50 stands for zero in the data rows.
Two rows play each game, the first against the second. How much does the first row win by? 20 is about a draw, 40 a big win and 0 a big loss. Wins can go round in a circle: one row can beat a second, the second a third and the third the first. Each row has two weighted sums of its numbers, A and B, taken from their middle values. A row wins by its A times the other's B, less its B times the other's A.
[34 73 68 66 28 25 23 78 65 47 36 22 44 58 45 26 50 60 41 65 53]
[48 48 45 38 37 51 45 52 44 52 49 45 61 51 42 54 51 44 46 67 68] 21
[50 49 49 54 53 48 50 51 56 46 51 52 50 50 55 49 55 55 53 41 43]
[53 55 55 58 57 49 53 49 49 47 45 55 43 45 57 43 41 53 49 56 54] 22
[47 56 52 50 46 48 47 53 49 50 48 53 48 50 49 45 49 45 48 63 63]
[46 54 55 56 45 44 42 57 54 44 49 41 48 50 51 45 52 51 47 46 45] 22
[74 33 36 75 99 72 97 16 46 36 82 81 44 38 80 56 48 61 68  1  2]
[45 56 56 58 48 44 46 56 60 47 51 46 48 50 55 43 46 52 45 49 45] 32
[37 72 67 66 36 29 30 70 57 54 32 34 42 61 46 32 50 50 40 73 69]
[51 51 52 47 47 48 48 52 48 53 56 51 51 49 46 54 48 48 47 53 55] 23
[54 45 44 51 63 59 61 40 45 47 59 59 48 49 62 58 46 53 54 42 46]
[39 63 61 58 35 32 34 67 53 43 45 31 47 60 43 37 54 62 44 45 37] 19
[53 42 44 39 45 53 50 47 51 52 52 51 61 50 50 59 55 49 49 52 55]
[68 30 34 33 66 76 71 28 42 63 55 76 62 47 55 69 45 45 60 54 61] 19
[55 43 47 48 61 62 60 42 47 55 56 64 49 53 55 58 49 48 54 51 52]
[45 57 57 59 52 46 46 55 53 46 43 48 51 49 49 43 54 50 49 41 41] 22
[56 38 36 37 52 57 57 42 44 46 59 57 60 48 49 57 59 44 57 34 37]
[59 40 38 44 60 60 62 36 45 55 58 59 53 46 53 60 55 47 57 48 49] 16
[50 43 46 39 50 61 55 43 48 49 53 61 59 45 52 57 49 45 47 54 60]
[72 34 29 51 68 57 68 36 38 51 66 64 54 46 56 52 59 43 53 43 49] 18
[55 37 43 36 58 66 62 35 39 53 59 64 60 47 55 60 43 40 51 59 62]
[52 44 46 43 52 59 55 44 42 59 51 56 55 47 54 61 47 39 55 62 66] 19
[48 51 52 48 49 50 49 51 52 46 54 43 51 47 50 54 49 52 50 41 42]
[72 30 28 47 74 68 74 29 37 61 59 70 54 40 62 62 50 44 55 48 50] 23
[53 50 44 46 38 43 42 56 48 48 46 42 55 50 44 47 55 48 49 50 50]
[69 45 39 68 68 48 63 42 48 40 66 53 41 43 56 51 48 55 55 45 44] 31
[51 57 47 52 17 19 20 76 51 54 37 17 45 58 30 34 63 47 38 81 71]
[43 51 53 40 36 46 40 56 45 50 48 45 49 54 42 51 54 44 48 51 57] 16
[51 45 48 41 56 62 60 41 39 54 52 66 58 49 52 58 44 46 51 51 57]
[50 54 53 56 55 49 51 50 48 51 56 50 49 53 48 52 51 51 52 53 52] 27
[57 48 43 49 43 45 44 55 48 53 44 47 45 51 47 51 62 45 47 68 65]
[51 38 45 45 60 61 62 39 44 50 53 55 50 51 57 57 48 49 59 37 47] 33
[75 21 21 34 72 74 77 22 33 54 78 71 60 39 56 61 55 39 59 37 40]
[48 57 49 54 29 33 32 68 56 48 44 23 48 52 36 37 58 50 47 52 45] 23
[67 30 38 74 99 73 97 14 40 29 85 81 43 39 79 59 53 73 80  0  0]
[76 17 29 31 91 92 95  5 26 65 64 95 63 39 65 81 47 39 63 51 59] 15
[65 35 36 48 71 62 69 32 40 57 60 67 49 45 58 58 50 47 57 44 46]
[45 47 57 39 63 69 63 35 48 55 52 73 53 48 57 65 38 53 55 40 48] 22
[40 52 57 32 36 59 45 50 51 54 44 50 59 49 45 54 49 46 53 54 57]
[61 42 36 45 43 48 49 50 45 54 45 45 53 53 46 48 61 42 52 58 54] 27
[31 75 72 71 42 31 32 70 64 42 32 31 35 49 46 41 45 56 49 52 47]
[47 35 50 20 56 80 65 29 43 51 54 75 67 53 52 73 38 44 58 39 50] 23
[42 67 59 73 37 22 30 74 71 35 49 27 37 57 40 33 54 60 38 44 37]
[49 45 50 48 69 65 67 35 50 36 60 64 49 47 61 62 45 56 62 28 31] 19
[44 52 52 46 43 48 45 53 49 45 48 43 55 57 48 53 54 53 49 44 41]
[62 42 40 49 49 49 52 49 45 53 55 48 57 55 49 54 50 44 45 55 58] 17
[51 49 47 60 57 46 53 49 48 50 56 52 49 52 56 44 46 52 53 45 42]
[53 45 45 46 46 49 50 49 46 50 52 46 53 52 49 52 55 52 52 46 43] 19
[54 44 42 35 42 55 51 47 44 54 58 51 58 53 47 55 50 43 45 59 61]
[38 62 59 66 52 41 45 57 63 51 46 45 41 48 52 40 47 54 48 44 43] 21
[48 50 48 55 52 43 48 51 50 46 54 47 48 54 54 48 47 51 51 48 50]
[66 28 33 28 57 67 65 32 40 51 60 58 59 49 52 68 55 46 60 42 41] 13
[47 57 55 47 38 47 39 58 54 55 49 43 48 58 48 47 49 46 44 64 66]
[37 48 59 34 58 72 61 36 50 48 53 70 55 50 54 68 37 53 59 34 41] 14
[30 76 77 77 51 36 40 66 63 43 37 40 37 52 53 39 40 66 48 53 48]
[36 51 60 41 60 68 60 39 50 49 47 75 51 48 56 62 34 45 57 47 52] 19
[43 45 51 31 37 51 45 50 50 51 49 48 65 51 47 60 55 46 49 46 49]
[42 58 59 52 40 41 40 59 54 46 40 39 45 55 46 45 52 59 46 42 43] 16
[55 49 53 51 58 56 58 43 50 55 52 55 45 53 52 57 47 53 55 45 47]
[38 63 60 57 33 33 32 67 58 38 43 33 47 52 43 36 52 61 49 43 44] 18
[49 51 46 38 19 27 29 68 49 51 49 24 56 52 34 44 63 48 46 60 58]
[51 51 45 52 38 38 40 61 49 52 50 38 51 51 40 40 52 42 43 65 60] 29
[78 21 27 38 92 88 93 10 31 57 74 87 55 42 68 69 48 41 66 37 43]
[63 49 42 68 64 44 57 47 47 59 52 52 43 50 62 42 60 50 51 46 47] 20
[43 56 56 52 41 41 41 60 54 48 46 42 43 51 51 46 52 50 46 43 43]
[45 52 55 52 52 52 50 52 49 45 52 54 46 44 50 50 44 54 55 47 47] 21
[57 40 41 38 55 61 59 40 49 56 61 59 57 50 53 57 56 42 54 47 50]
[50 62 54 74 51 31 42 64 61 43 46 36 35 51 49 37 53 57 46 49 43] 25
[69 31 28 35 49 58 56 40 41 58 59 55 61 49 48 55 54 39 48 55 61]
[74 37 29 53 57 49 57 45 42 58 60 47 57 45 54 48 57 51 47 57 54] 21
[50 52 51 60 55 47 51 52 54 38 58 40 43 51 48 44 53 55 52 22 22]
[49 53 54 53 59 55 55 46 49 52 47 57 47 45 54 48 45 49 49 59 59] 22
[51 45 45 43 53 55 56 42 48 51 53 59 59 51 46 50 50 40 52 55 59]
[38 52 52 39 29 45 36 60 52 52 42 42 53 54 41 47 52 43 45 67 63] 16
[55 45 46 37 43 52 49 46 47 55 53 53 56 53 47 53 49 40 52 56 59]
[66 28 32 28 60 69 68 29 39 56 66 69 61 46 50 64 49 43 58 43 49] 22
[53 56 52 70 52 37 46 58 58 55 44 37 42 51 49 33 52 50 49 61 55]
[46 51 57 66 75 59 64 42 51 47 51 64 39 48 62 53 41 53 58 34 38] 24
[24 77 74 44  4 29 11 84 57 71 17 30 48 58 27 39 39 37 29 99 99]
[21 80 85 81 72 48 55 53 68 32 45 65 30 51 68 45 30 67 58 17 21] 9
[51 44 48 42 59 59 59 39 46 49 56 64 58 46 58 60 47 46 55 49 54]
[38 59 62 62 58 48 52 52 55 43 48 50 48 48 54 47 43 57 52 38 39] 30
[43 53 56 50 56 54 54 46 55 47 52 55 45 47 50 52 48 57 53 44 42]
[46 53 53 38 25 43 33 62 49 52 45 37 51 54 36 50 51 47 42 71 68] 18
[66 39 35 51 61 53 60 43 41 49 59 47 48 47 57 52 51 48 50 43 41]
[31 70 67 62 28 29 26 75 65 41 34 19 45 56 45 28 57 63 45 44 41] 28
[50 47 48 42 44 50 49 49 41 55 52 52 56 50 47 52 48 52 48 59 58]
[53 40 43 39 52 62 57 42 43 49 58 59 56 50 51 63 50 46 54 42 46] 23
[53 53 41 61 25 18 26 72 59 38 51  8 49 52 34 31 77 61 40 38 28]
[58 38 40 38 49 53 53 45 52 47 59 48 58 51 47 58 51 48 57 41 39] 38
[51 51 50 48 46 48 48 53 44 56 49 46 49 55 45 46 47 48 44 62 60]
[38 64 66 55 41 43 39 61 58 47 44 45 48 53 45 46 46 52 45 56 53] 27
[68 35 36 54 72 59 69 34 39 55 62 63 51 48 54 49 52 46 52 46 47]
[40 52 59 51 56 57 54 47 54 50 48 54 47 42 57 50 37 47 54 42 43] 14
[48 50 50 48 46 48 47 54 52 48 46 45 53 52 48 47 55 51 50 46 49]
[40 53 63 43 53 62 55 44 47 46 42 62 52 54 52 56 42 48 58 47 49] 22
[62 37 37 38 55 59 59 38 41 51 57 56 57 49 53 53 55 44 54 60 59]
[63 42 38 55 59 52 56 45 49 55 52 54 49 51 54 47 53 45 45 64 58] 21
[55 53 51 74 79 53 67 41 48 49 51 67 41 44 62 47 43 59 49 38 41]
[67 44 32 61 46 30 46 56 46 53 57 30 51 54 46 40 69 46 45 54 50] 13
[21 86 87 93 44 18 27 81 76 26 38 21 25 54 44 21 48 72 47 26 14]
[45 50 51 53 54 55 54 49 52 46 50 48 47 54 52 49 46 49 58 39 44] 27
[45 55 57 62 60 45 53 50 60 41 52 50 43 51 55 46 49 61 50 34 34]
[61 31 34 17 44 72 59 34 42 63 52 63 67 48 47 65 57 39 58 59 61] 18
[47 50 53 56 58 47 54 46 53 39 52 57 48 48 54 49 51 60 57 31 28]
[64 38 37 58 81 66 74 33 37 53 67 72 52 50 67 52 51 50 55 45 51] 21
[58 52 47 75 65 39 55 51 53 44 59 47 44 50 56 36 59 56 52 44 35]
[46 49 59 58 87 73 79 28 50 44 58 81 45 42 74 61 40 54 59 23 31] 27
[46 51 51 49 41 43 44 58 51 45 50 38 50 56 46 48 52 52 50 52 51]
[49 50 50 45 43 48 43 54 49 44 46 39 54 54 50 52 53 47 49 55 54] 14
[92 30 13 66 64 42 62 43 36 58 64 45 42 44 46 37 75 47 43 73 63]
[57 40 42 50 66 58 64 37 48 52 58 60 56 49 57 57 44 48 54 43 43] 37
[52 49 48 57 54 46 52 48 51 46 48 47 45 51 50 47 53 52 50 46 40]
[42 56 58 46 48 53 47 51 55 47 49 53 48 53 53 54 47 44 48 45 47] 14
[58 41 42 42 55 61 60 40 46 56 56 65 55 46 48 60 48 40 50 51 54]
[45 50 51 39 43 56 47 50 49 51 47 49 52 53 47 51 47 45 44 52 57] 18
[54 41 44 43 57 58 59 42 48 55 56 58 50 46 50 55 50 40 52 50 55]
[60 42 41 54 66 58 61 40 44 54 54 60 52 48 54 50 53 46 52 48 51] 25
[50 51 49 60 60 51 55 48 46 51 47 54 50 46 54 49 47 48 50 60 57]
[48 42 52 31 56 67 63 37 46 48 56 68 55 50 55 59 42 50 56 29 32] 22
[43 55 57 55 53 50 51 52 51 50 45 50 47 52 55 48 44 51 46 45 48]
[57 47 43 56 56 49 53 47 48 60 53 52 48 47 53 52 46 47 46 58 59] 21
[33 64 64 50 26 37 28 70 59 49 36 33 49 57 42 37 51 57 44 56 54]
[50 53 55 52 55 54 54 46 53 56 48 55 54 46 56 53 44 49 54 55 62] 11
[ 1 98 99 77 30 22 19 85 84 30 15 31 30 54 46 28 34 69 48 31 35]
[45 45 50 35 48 59 52 43 46 56 49 57 55 50 50 61 44 49 50 53 59] 30
[54 57 46 67 46 29 39 64 55 49 48 31 47 52 43 38 59 54 37 61 57]
[55 35 43 38 64 69 68 32 40 51 54 63 57 50 60 62 46 46 60 37 44] 23
[51 52 50 54 44 41 43 58 57 41 49 39 48 57 53 41 59 51 45 45 39]
[46 53 54 53 50 49 49 53 58 45 52 47 52 54 49 48 49 59 50 37 34] 22
[52 55 53 63 53 42 47 56 57 43 53 45 46 54 55 46 50 57 46 42 45]
[51 45 46 46 52 53 52 46 41 59 47 49 54 50 44 55 58 43 49 57 57] 23
[50 56 53 62 57 46 52 50 50 51 48 51 42 51 54 49 45 44 50 57 58]
[27 59 65 55 50 50 47 53 56 32 45 48 49 53 54 54 45 61 56 20 24] 22
[39 55 59 44 45 53 46 51 54 55 46 51 51 56 49 49 42 54 51 51 54]
[35 62 62 57 53 48 48 54 51 47 45 49 41 51 51 46 39 56 44 43 49] 8
[50 52 53 51 47 49 47 51 46 45 50 45 46 52 50 55 55 49 51 48 49]
[46 51 54 43 53 58 53 45 53 48 51 55 57 49 52 57 37 52 56 42 46] 19
[38 58 63 42 44 59 46 52 55 58 42 54 51 52 46 58 40 42 49 55 63]
[95 13  8 48 81 70 83 19 27 62 76 71 50 41 58 61 60 37 53 55 57] 18
[67 37 37 39 55 62 61 38 36 62 49 63 52 43 47 61 47 42 50 71 74]
[42 55 56 44 35 47 40 58 52 51 40 41 57 53 41 48 51 44 50 50 52] 19
[40 46 54 29 35 52 43 51 53 52 50 46 60 51 44 60 43 47 49 47 51]
[56 45 45 45 41 49 44 52 45 55 50 46 54 45 44 54 60 45 48 57 57] 21
[41 59 62 55 47 44 44 58 59 42 47 43 46 51 46 47 48 57 52 39 37]
[45 58 57 58 44 39 43 59 57 47 50 41 47 49 48 45 52 58 48 47 44] 19
[66 45 34 55 32 23 34 65 53 40 57 18 49 59 42 41 77 55 44 39 27]
[55 53 48 64 52 40 46 57 56 43 52 40 45 47 47 42 56 51 47 42 37] 35
[58 46 44 53 56 49 55 46 43 47 55 54 47 48 52 49 55 52 49 37 37]
[55 48 46 51 48 48 48 52 51 52 53 44 52 49 47 49 50 49 50 49 50] 18
[52 53 48 57 52 47 51 53 45 50 45 42 44 50 50 48 51 46 46 57 57]
[54 54 53 57 53 47 51 52 49 55 46 49 44 49 51 48 57 47 47 51 53] 19
[55 39 41 30 43 59 52 44 43 57 53 55 60 53 44 54 50 38 46 64 66]
[38 80 70 99 61 16 40 70 69 35 46 34 27 53 61 23 53 73 48 30 24] 19
[38 59 64 43 38 50 39 57 59 48 34 50 49 50 50 53 43 50 47 60 61]
[50 46 48 38 40 50 44 52 45 62 39 54 52 55 46 49 49 44 48 62 66] 16
[59 44 42 47 55 56 59 43 50 53 56 56 51 46 49 52 55 53 51 47 51]
[59 52 45 64 60 44 53 49 52 45 57 47 45 52 52 38 48 55 53 48 47] 19
[29 66 65 45 22 38 26 71 61 39 42 33 60 56 39 43 46 57 43 35 39]
[51 45 50 38 53 61 57 42 45 54 51 60 53 47 49 57 50 44 52 49 52] 25
[63 34 42 51 89 72 85 21 43 47 64 82 49 44 66 65 47 51 64 30 35]
[42 58 56 59 45 38 41 58 55 44 48 43 46 55 42 43 52 53 50 41 39] 14
[40 52 57 50 56 56 53 46 53 51 49 56 46 43 57 53 42 49 48 51 54]
[62 42 38 69 63 40 58 50 52 40 66 46 44 48 56 45 66 60 50 26 21] 5
[55 44 45 43 50 55 52 46 43 56 47 55 48 50 44 54 54 50 52 55 58]
[38 55 60 39 42 56 44 52 53 53 40 53 54 50 48 54 41 46 54 57 60] 13
[68 31 32 33 60 73 68 31 34 58 61 62 61 45 49 64 55 36 53 59 63]
[50 19 33  0 40 96 66 22 25 66 56 78 74 47 43 83 42 22 55 82 93] 19
[43 62 58 63 43 38 38 63 51 49 39 39 45 54 54 40 46 50 43 66 65]
[55 45 47 50 48 51 49 50 49 49 50 50 54 53 49 47 50 50 46 61 58] 20
[50 52 51 52 46 45 45 52 52 52 46 47 47 47 49 48 49 43 49 61 57]
[37 57 61 47 35 42 36 61 61 40 47 40 51 56 42 47 50 53 56 38 34] 20
[57 55 53 58 49 46 47 56 53 57 42 51 48 47 43 42 44 49 44 76 73]
[61 39 39 45 54 54 57 43 46 52 55 52 49 50 53 53 56 41 53 49 51] 13
[81 28 20 41 61 60 66 35 32 60 66 56 60 48 53 55 58 37 49 63 65]
[66 37 33 45 53 53 57 44 41 54 55 51 54 48 56 49 59 46 48 60 56] 19
[76 31 31 40 59 59 63 36 37 59 57 61 53 51 53 59 58 38 50 67 63]
[42 49 53 38 43 59 47 49 51 56 51 52 56 49 47 62 44 49 51 50 54] 6
[48 51 55 48 44 50 45 54 48 58 41 51 52 48 45 47 45 44 46 61 60]
[62 41 39 49 62 58 61 41 45 51 55 58 53 47 54 56 51 45 59 53 49] 19
[64 41 40 49 66 61 64 37 41 53 54 65 53 49 53 50 50 45 53 50 48]
[32 71 67 64 32 30 28 72 72 45 42 30 43 54 41 41 51 54 44 45 42] 21
[45 56 57 48 42 47 42 56 54 48 46 40 46 52 45 43 47 51 44 51 49]
[50 40 43 31 48 63 56 41 43 58 56 58 58 53 47 61 51 44 52 57 55] 25
[24 77 78 64 48 42 40 63 65 47 35 55 46 59 46 39 32 63 53 52 59]
[58 49 50 69 76 54 66 41 47 48 62 65 38 45 58 49 48 55 59 40 40] 17
[56 33 39 36 63 70 68 30 37 52 61 73 61 46 55 66 52 46 62 31 44]
[16 71 81 35 32 58 36 60 54 60 24 57 50 46 44 57 21 42 44 89 95] 13
[ 7 91 95 71 28 24 19 83 76 37 24 30 31 57 48 36 34 67 40 51 47]
[45 48 55 45 54 59 55 45 47 44 51 59 49 49 47 60 46 50 52 45 48] 21
[40 53 56 50 46 48 46 54 52 55 47 52 51 53 48 49 41 51 47 57 58]
[50 40 46 42 69 71 68 33 45 46 59 72 54 45 58 63 40 49 59 37 44] 9
[48 53 51 54 54 52 51 50 50 47 47 52 45 48 52 48 54 54 52 52 50]
[33 61 66 49 46 51 44 55 57 51 42 48 46 50 47 55 43 58 53 45 51] 12
[42 42 54 28 54 68 59 38 43 55 54 67 57 50 47 70 42 45 52 55 59]
[60 54 42 53 50 41 47 50 47 58 55 50 41 46 48 53 58 50 44 62 50] 33
[44 45 53 35 55 67 59 41 51 43 53 66 58 47 53 58 46 52 58 29 33]
[51 49 50 52 54 52 53 47 48 47 50 54 51 47 51 53 52 52 49 41 44] 21
[49 41 43 43 50 53 55 45 48 45 58 50 52 44 51 56 55 51 59 36 36]
[48 39 45 37 51 60 56 41 47 49 57 56 61 48 51 61 50 47 54 34 35] 22
[42 52 55 41 49 62 51 47 52 45 45 53 56 46 49 56 39 50 46 47 51]
[52 53 49 61 49 39 45 57 46 45 48 43 49 51 45 45 54 52 48 52 50] 19
[59 41 40 42 45 53 51 48 44 50 56 53 53 51 49 50 57 54 53 47 45]
[55 58 53 70 60 43 51 54 50 53 48 48 48 48 55 39 44 52 51 55 57] 9
[62 39 42 45 77 75 74 26 34 61 56 82 54 45 62 61 42 42 52 65 73]
[54 45 45 42 52 56 56 42 44 51 55 57 58 50 53 57 50 46 56 53 50] 34
[43 52 53 51 46 42 46 55 55 42 57 45 49 47 46 44 52 51 52 36 36]
[25 79 78 72 44 33 35 70 68 45 32 44 42 61 52 26 43 61 41 52 47] 33
[55 54 50 58 46 41 46 57 55 48 51 41 49 53 46 37 50 49 41 57 56]
[43 63 59 68 37 28 32 69 66 36 44 28 44 55 45 39 61 60 42 46 37] 9
[42 53 60 54 51 48 49 51 52 49 46 54 47 51 51 50 47 55 54 52 47]
[34 65 66 57 34 34 34 66 63 37 41 36 49 56 41 39 54 62 51 34 35] 20
[70 29 30 30 57 63 64 32 34 58 60 65 60 46 48 61 58 44 53 58 62]
[43 46 53 40 54 64 58 40 45 45 50 60 54 50 55 57 43 46 56 36 45] 22
[50 46 53 38 52 62 55 44 50 54 54 61 57 50 56 61 45 47 49 46 54]
[56 40 43 37 49 65 54 44 43 61 49 56 60 47 52 57 55 38 50 64 66] 26
[55 48 47 52 57 51 54 46 48 52 53 57 53 48 51 55 44 52 48 56 57]
[50 50 52 49 48 52 49 51 45 53 50 52 51 49 48 46 50 42 55 58 57] 21
[53 43 47 48 62 62 61 40 48 55 55 59 50 51 63 59 48 50 50 55 54]
[75 26 23 33 45 53 54 42 34 66 54 49 60 50 47 56 61 36 45 70 71] 21
[61 43 38 42 37 46 42 54 47 59 53 38 52 52 44 44 55 42 46 70 69]
[86 33 23 70 75 46 67 40 35 63 70 57 49 42 56 45 62 49 50 63 59] 20
[40 59 61 50 38 44 39 59 58 45 43 43 44 60 42 41 49 55 48 54 51]
[47 53 55 55 52 51 49 50 52 42 56 47 52 49 56 49 54 56 57 35 34] 25
[50 61 57 62 48 39 44 60 54 41 46 40 45 57 51 41 53 58 55 43 39]
[59 39 41 43 54 60 59 40 37 53 57 56 52 46 52 52 52 45 54 57 59] 22
[49 47 46 41 47 53 50 48 49 46 51 48 46 52 44 56 51 41 50 51 53]
[47 50 52 51 51 53 52 48 52 48 53 51 52 49 46 53 48 53 54 45 47] 25
[36 61 62 49 30 42 32 65 63 46 40 39 47 56 43 44 52 49 43 54 53]
[41 59 61 67 59 45 54 52 57 34 57 42 45 50 57 49 47 70 59  5  5] 19
[33 68 69 62 48 44 41 60 65 41 40 46 44 51 49 42 43 56 46 44 43]
[58 47 44 61 59 46 53 50 49 47 56 47 51 47 50 44 61 52 50 43 41] 20
